In the rows, 128 means zero.
One turn moves every row onto another: examples first, then more rows asked:
tikad: [109 132 129 152 166 137 121 124 100 138 130 135 151 100 122 113 121]
tizop: [ 82 109 121 110 146 117  95 130 140 136 166 140 126 116 134 124 131]
bavus: [104 117 133 139 149 137 118 129  91 109 123 165 132 114 126 109 151]
suz: [ 82 105 124 131 137 122 124  96 108 136 131 144 135 132 108 132 157]
mumu: [104 143 149 111 143 124 121 141 108 130 142 158 162 122 134 121 155]
lupa: [100 135 133 114 144 133 120 140 147 160 117 126 148 135 138 138 147]
Mika: [123 118 114 147 159 123  91 127 127 107 143 137 158 117 121 116 131]
zifan: [ 76 105 126 119 133 129 118 102 107 141 128 129 128 134 108 126 155]
depa: [121 105 104 154 131 130  98 144 118 123 144 133 162 110 136 123 145]
Buz: [102  98 124 152 139 156 100 137 141 132 138 150 120 124 153 116 154]
pugu: [ 95 128 149 131 153 131 109 132  92 118 151 114 155 121 125 113 144]
sikiz: [ 86 123 127 140 151 106 109 105 126 146 153 128 141 128 127 124 159]
Pepa: [110  96 124 140 140 105  89 133 115 115 132 146 151 115 127 116 151]
baguz: [116 122 152 140 153 156 107 142 129 134 136 152 129 114 146 108 119]
talo: [101  99 113 140 132 174 119 146 134 143 122 135 126 115 131 134 126]
retif: [ 96 138 125 106 169 146 121 135 133 123 120 141 161 124 106 135 132]
Nagul: [ 78 113 118 117 141 137  99 145 144 135 150 133 139 101 158 119 144]
Vula: [114 111 148 127 150 149 103 161 101 131 153 129 157 122 127 122 124]
Kufi: [103 102 143 140 133 149 104 141  92 113 155 131 126 129 131 114 142]
rizel: [ 99 134 125 103 166 158 116 130 128 130 124 138 168 131 105 131 135]
Bifal: [115 128 124 116 162 139 106 151 142 138 150 159 170 132 127 136 145]
gofa: [120 109 119 139 134 138 125 148  89 144 144 161 148 113 119 130 131]
gezar: [ 96 142 121 126 136 141 123 115 143 133 129 126 122 148 135 131 159]
ral: [100  86 118 138 132 167 117 139 137 145 120 145 127 120 134 139 132]
pedi: [ 78 111 122 127 139 124 126  96 118 129 130 135 127 132 111 136 156]
vevud: [ 75 108 122 122 128 120 125 110 110 134 127 133 122 128 110 133 156]
mabib: [ 99  95 117 135 131 181 113 140 127 147 121 134 132 121 132 127 133]
bube: [ 88 131 106 109 147 141 103 137 142 115 169 142 142 119 140 126 144]
Livu: [105 128 131 148 122 130 124 116 104 146 165 136 125 123 135 119 139]
Lebi: [ 98 133 122 112 167 151 125 132 138 132 121 139 173 122 115 143 137]
teba: [110 115 132 117 135 142 111 137 150 147 127 146 114 151 130 137 137]
Pel: [103 131 124 117 170 154 121 127 131 127 121 150 175 124 112 134 138]
gevur: [103  87 118 149 135 172 117 134 129 148 120 145 135 116 133 131 132]

rizel moves to zifan
suz moves to gevur
Vula moves to pugu
Where do these go?
talo moves to retif
gofa moves to tikad
sikiz moves to Buz
Livu moves to baguz
bube moves to tizop
lupa moves to gezar
depa moves to Mika
pedi moves to ral

One turn moves every row onto another: examples first, then more rows asked:
rela: [123 140 134 153 166 150 110 138 117 118  96 137]
tive: [125 131 124 115 166 162 151 124  92 124 122 138]
pap: [153 119 138 122 149 124 165 125 120 143 137 138]
koven: [119 135 131 146 163 147 173 111 125 116 137 135]
Pob: [119 141 164 131 160 155 137 123 121 153 117 137]
dab: [122 139 145 127 160 166 118 136 112 139 103 139]
Rivi: [156 113 107 126 155 134 134 143 110 116 114 144]
Ded: [150 121 128 150 155 111 166 127 129 125 134 138]
kor: [123 137 137 123 157 156 169 115 108 130 136 133]
gimu: [155 101 139 125 139 125 137 136 114 140 123 127]
Gud: [119 148 164 158 162 134 143 119 132 141 120 130]
Surek: [126 139 147 127 161 160 112 134 111 139 102 137]
vedus: [122 126 110 134 176 155 143 125 101 107 115 143]
kuluf: [123 144 166 130 157 151 133 122 118 153 116 133]
saf: [151 117 109 152 158 118 148 138 123 108 120 141]
zuf: [119 142 132 153 166 155 116 142 115 117  97 138]
lona: [157 114 125 108 150 138 145 136 108 138 124 142]
bebit: [152 100 124 148 147 115 132 141 118 119 116 128]
pupu: [152 103 142 138 140 115 147 131 123 139 129 125]
puf: [119 128 114 153 173 147 156 117 120 102 123 142]
pori: [115 145 162 159 167 137 147 120 129 141 120 134]
Pek: [150 103 133 153 145 109 143 134 125 127 125 126]
ris: [155  99 127 131 143 124 127 144 111 128 115 129]
tos: [119 146 144 173 167 134 129 128 130 120 107 133]
gudan: [115 146 143 173 170 136 134 132 125 120 108 135]

saf moves to Ded
pori moves to Pob
tos moves to Gud
Where do these go?
ris moves to bebit
kor moves to tive

